In the data rows, the value 128 means zero.
Here are some points, each followed by its number:
104 155 90 142 75 53 160 152 155 48 97 136 171 138 159 152 82 126 82 173 111 129 147 136 176 0
122 107 48 41 106 137 86 120 100 141 137 192 153 149 145 155 154 120 188 82 202 110 143 140 161 1
129 176 97 110 131 137 119 118 133 156 173 119 130 138 105 146 85 121 127 98 127 157 158 176 118 2
129 157 144 78 196 97 105 131 152 149 80 127 173 109 74 114 142 74 112 101 190 167 110 154 191 3
135 141 128 136 150 115 141 93 119 134 118 116 112 131 114 159 117 131 111 77 114 157 103 168 112 4
152 136 140 124 154 142 127 147 159 126 152 144 146 110 139 122 130 142 113 146 114 142 126 126 167 5
111 171 149 121 151 97 134 96 94 69 69 82 151 124 85 83 128 78 92 145 169 158 111 123 94 6
133 129 134 157 135 137 131 105 147 78 136 112 112 91 130 176 103 92 149 121 91 128 118 110 163 7
207 164 117 180 161 59 170 71 121 53 83 81 148 115 166 75 0 95 117 100 116 198 107 226 119 8
148 116 92 59 98 116 133 184 179 151 149 255 169 89 103 172 103 169 140 108 69 165 137 115 212 9
130 116 175 131 147 161 128 135 135 139 128 124 108 131 122 140 125 147 140 93 118 140 115 109 118 10
146 122 121 144 131 101 141 95 138 127 73 114 119 135 113 124 101 109 92 130 133 130 135 175 144 11
143 63 37 85 84 130 123 141 129 107 84 173 142 126 89 168 85 127 125 101 134 123 149 139 184 12
126 156 110 143 118 129 133 128 107 159 190 127 110 130 147 153 141 146 152 120 139 134 100 105 114 13
99 107 139 112 139 115 142 120 124 102 139 134 112 164 108 158 111 111 127 85 162 120 119 158 139 14
94 105 101 148 90 106 66 144 107 151 119 135 122 144 113 120 105 121 88 96 167 95 125 139 113 15
Which three points above are nearest to each new point by angle? Their numbers follow each, nearest first.
152 135 194 196 115 106 161 142 132 48 89 90 89 149 163 87 79 167 108 149 105 142 140 140 130 -> 8 0 11
154 177 98 112 164 107 112 157 119 163 128 124 143 77 84 99 125 85 127 126 127 145 144 125 154 -> 3 2 5
139 180 169 156 155 174 100 125 120 130 160 83 95 117 137 89 109 131 131 134 104 141 130 90 93 -> 10 13 6
121 119 145 87 126 141 99 120 126 199 195 176 137 144 184 108 82 211 148 79 86 143 112 128 178 -> 9 5 13
105 99 141 115 146 207 128 111 113 183 115 132 98 149 125 147 178 153 156 121 132 79 109 74 100 -> 10 13 1
129 153 119 97 141 127 115 119 124 134 139 117 163 134 135 115 151 116 112 124 142 145 137 113 128 -> 3 6 1
99 124 181 173 92 87 141 129 162 131 86 132 141 129 153 111 147 135 84 146 132 123 123 110 159 -> 0 11 6
124 172 152 142 125 117 175 135 135 134 148 109 136 94 101 109 130 118 133 168 115 149 176 124 116 -> 6 2 5
106 127 109 108 132 158 114 116 126 120 113 117 136 128 109 141 128 108 84 138 137 142 138 127 104 -> 6 15 2
170 173 110 165 156 111 93 81 144 165 116 117 128 78 121 101 154 117 72 103 118 151 116 99 171 -> 3 5 11
173 134 128 141 174 193 143 152 165 102 86 104 120 125 131 97 85 127 124 137 109 157 140 153 137 -> 8 5 11
110 123 130 146 137 126 143 134 146 109 149 115 93 107 111 138 118 125 155 143 90 114 129 91 134 -> 7 10 13
91 136 94 105 148 163 80 109 161 129 85 84 140 95 119 138 133 75 41 137 127 148 180 124 59 -> 6 11 15
168 218 232 119 172 29 146 73 147 185 147 102 156 41 162 91 10 165 79 135 117 182 93 59 94 -> 8 6 5
121 111 147 95 90 137 105 146 177 153 107 148 161 99 138 128 129 178 148 137 118 131 142 114 105 -> 9 5 10
120 72 127 88 144 156 103 148 132 137 130 159 146 135 134 120 151 135 160 120 147 109 147 143 161 -> 1 12 9
166 115 116 99 150 134 105 99 167 181 120 139 182 126 166 113 95 145 120 84 156 149 134 165 152 -> 3 2 1
103 91 119 87 136 199 124 116 110 166 156 131 136 113 100 141 178 88 122 153 137 153 152 102 56 -> 1 10 13
181 128 67 125 134 130 117 81 140 149 93 150 154 102 133 128 107 143 79 113 93 143 131 106 211 -> 12 9 5
141 107 118 152 116 166 193 114 114 97 126 115 78 182 132 151 160 136 126 173 161 141 163 100 113 -> 13 14 10
154 151 116 153 121 108 141 135 144 133 129 122 124 100 122 121 134 117 76 169 109 155 161 127 108 -> 0 11 5
